x = [-48.6, -14.3, 9.9, 42.3, 17.4, 18.4, 13.6, 49.7, 46.0, -43.7, -9.3, 3.7, 9.6]
x[0] = -48.6
x[10] = -9.3
x[5] = 18.4
x[6] = 13.6
x[4] = 17.4
x[3] = 42.3
x[2] = 9.9
x[11] = 3.7

a =
[[-0.083  0.008 -0.043 -0.004 -0.053  0.113  0.125 -0.093 -0.014 -0.151
  -0.079 -0.093  0.084 -0.017]
 [-0.040 -0.006 -0.026 -0.029 -0.034  0.009  0.012 -0.047 -0.082 -0.060
  -0.049 -0.044 -0.004 -0.013]
 [-0.008  0.280 -0.004 -0.185 -0.016 -0.030  0.041  0.024  0.122 -0.017
   0.179 -0.216  0.082  0.021]
 [ 0.072  0.284  0.020 -0.165 -0.028 -0.056  0.025  0.006  0.202 -0.118
   0.125 -0.216  0.140  0.053]
 [-0.028 -0.024 -0.030 -0.016 -0.028 -0.022 -0.027 -0.029 -0.039 -0.045
   0.029 -0.033 -0.029 -0.035]]
a[0][0] = -0.083
a[1][7] = -0.047
a[3][0] = 0.072
a[4][3] = -0.016
a[4][2] = -0.030
a[2][13] = 0.021
a[0][12] = 0.084
a[0] = [-0.083, 0.008, -0.043, -0.004, -0.053, 0.113, 0.125, -0.093, -0.014, -0.151, -0.079, -0.093, 0.084, -0.017]
a[:, 7] = [-0.093, -0.047, 0.024, 0.006, -0.029]
a[0][7] = -0.093
a[4] = [-0.028, -0.024, -0.030, -0.016, -0.028, -0.022, -0.027, -0.029, -0.039, -0.045, 0.029, -0.033, -0.029, -0.035]
a[3][4] = -0.028
a[2][5] = -0.030
a[:, 10] = [-0.079, -0.049, 0.179, 0.125, 0.029]
a[1][11] = -0.044
a[2][11] = -0.216
a[0][8] = -0.014
a[:, 4] = [-0.053, -0.034, -0.016, -0.028, -0.028]
a[4][4] = -0.028
a[3][7] = 0.006
a[3][1] = 0.284
a[1][10] = -0.049
a[3][3] = -0.165
a[3] = [0.072, 0.284, 0.020, -0.165, -0.028, -0.056, 0.025, 0.006, 0.202, -0.118, 0.125, -0.216, 0.140, 0.053]
a[1][8] = -0.082
a[:, 13] = [-0.017, -0.013, 0.021, 0.053, -0.035]
a[:, 3] = [-0.004, -0.029, -0.185, -0.165, -0.016]
a[:, 2] = [-0.043, -0.026, -0.004, 0.020, -0.030]
a[2][9] = -0.017
a[4][10] = 0.029
a[4][8] = -0.039

grid = [[-14, 14, -14, -4, -47, -5], [-18, -11, -14, -9, -4, 14], [-41, -25, 12, -2, 3, -2], [2, 13, -16, -23, -12, 2], [-7, -12, -27, -1, -3, -41], [29, -11, 11, 4, -32, -8], [-5, -42, -23, -3, 7, -1], [-10, -10, -15, 0, -8, -35], [-9, -19, -19, -5, 22, -36], [-18, -12, -30, -4, -10, 30], [-3, -10, -22, 22, 2, 19], [-4, -12, -4, -42, -9, 9], [-16, -14, -14, -5, -7, 19]]
grid[-13,0] => -14
grid[-7] => [-5, -42, -23, -3, 7, -1]
grid[0,-3] => -4
grid[12] => [-16, -14, -14, -5, -7, 19]
grid[3] => [2, 13, -16, -23, -12, 2]
grid[:, 2] => [-14, -14, 12, -16, -27, 11, -23, -15, -19, -30, -22, -4, -14]
grid[-5,4] => 22
grid[-9] => [-7, -12, -27, -1, -3, -41]
grid[:, 4] => [-47, -4, 3, -12, -3, -32, 7, -8, 22, -10, 2, -9, -7]
grid[-2,-1] => 9
grid[8,3] => -5
grid[:, 1] => [14, -11, -25, 13, -12, -11, -42, -10, -19, -12, -10, -12, -14]
grid[8] => [-9, -19, -19, -5, 22, -36]
grid[12,4] => -7
grid[-6,2] => -15
grid[-7,-5] => -42
grid[5,-3] => 4
grid[:, -6] => [-14, -18, -41, 2, -7, 29, -5, -10, -9, -18, -3, -4, -16]
grid[:, -3] => [-4, -9, -2, -23, -1, 4, -3, 0, -5, -4, 22, -42, -5]
grid[-4,4] => -10
grid[-7,2] => -23
grid[-7,0] => -5
grid[-2] => [-4, -12, -4, -42, -9, 9]
grid[-11,-1] => -2
grid[-9,-1] => -41
grid[3,1] => 13
grid[10,-4] => -22
grid[9] => [-18, -12, -30, -4, -10, 30]
grid[1,-4] => -14
grid[1] => [-18, -11, -14, -9, -4, 14]
grid[:, 5] => [-5, 14, -2, 2, -41, -8, -1, -35, -36, 30, 19, 9, 19]
grid[5,0] => 29
grid[0,1] => 14
grid[-9,-6] => -7

B = [  3.8 -28.7 -33.9   6.3 -33.6  17.9  51.9   7.7 -12.1]
B[-9] => 3.8
B[-2] => 7.7
B[-1] => -12.1
B[5] => 17.9
B[1] => -28.7
B[-6] => 6.3
